In the data rows, the value 128 means zero.
Some points, each followed by its number:
[141 186  90 119 111  94 121 143] 0
[164 118 159 106 117 108 140 104] 1
[141  62  89 141 174 103  96 122] 2
[121 153 104 133 108 121  92 111] 3
[182 193 162 141 146 121  55 193] 4
[105 172  68 147 102  83 158  99] 5
[175 194 175 146 156 131  66 193] 6
[176 191 166 144 155 123  57 192] 7
[161  83 172 112 162 172 165 159] 8
[123 101 153 110 103 141 119  66] 9
[117 138  99 118 122  89 136 134] 10
[ 76 118  57 159 136 108 148 111] 11
[164 191 157 147 152 137  55 187] 12
[119 134 100 120 136 116  75  86] 13
[132  95 133 106  61 135 102  78] 14
[173 123 121 131  77  82  98 171] 15
[113  84 122 129  99 131 166 111] 16
[110 127 140 123 145 171 154 128] 17
[117 135  68 114 132 114  78  77] 18
[127  82  49 128  67  79 137 103] 19
[137 135 148 156 163 112 124 117] 20
[124  82  59 113  79 133 127 171] 21
[ 98 103  49 118  83 142 129 166] 22
[147 114 113  94 100 131 146 114] 23
[121  98 165 144 148 191 165 172] 24
[103 139 138 162 127 139 138 145] 25
[120 152  97 114 133  83 107 144] 26
[143 148 144 141 132  97 151 137] 27
Which three points above are nearest to each new point? Their numbers follow each, smallest number first.
[100 125 111 132 131 117 145 105] 10 16 25
[145 138  63 112 136 106  95 159] 0 10 26
[120 122 148 115 107 147 122  68] 1 9 14
[161  34  64 110  67  94 140 113] 16 19 21
[123  62 109 144 125 150 147 136] 16 17 23
[110 128 152 115 101 151 117  73] 3 9 14
[177 135 128 114 101  93 114 192] 0 15 27
[184 126 125 113 103  91 112 182] 15 26 27
[124  87 122 108  59 122 100  80] 9 14 23
[114 139 167 123 109 138 119  76] 1 9 14
[119  67 122 118 121 107 204 119] 1 16 23
[121 129 155 119 114 135 119  67] 1 9 14
[168  75 136 129 157 118 100 151] 1 2 20
[120 132 168 113 113 150 115  85] 1 9 17
[155  72 126 133 168 108 105 139] 1 2 20
[137 128 139 154 170 103 115 117] 20 25 27
[ 90 134 113 116 106 192 162 105] 16 17 23
[154 137 141 138 127  79 140 140] 10 20 27
[132  68 109 148 126 134 145 137] 2 16 23
[218  87 100 107  83  68  70 185] 15 21 26
[168  26 136 100 143 113  99 121] 1 2 23
[137 182  96 122 115  92 122 141] 0 10 26
[146 111 117  96 101 139 148 109] 1 16 23
[169 129 131 122 100  96 128 184] 10 15 27
[160  64 128 126 158 110  98 145] 1 2 20
[122 146 215 125 146 173 155  97] 17 20 24
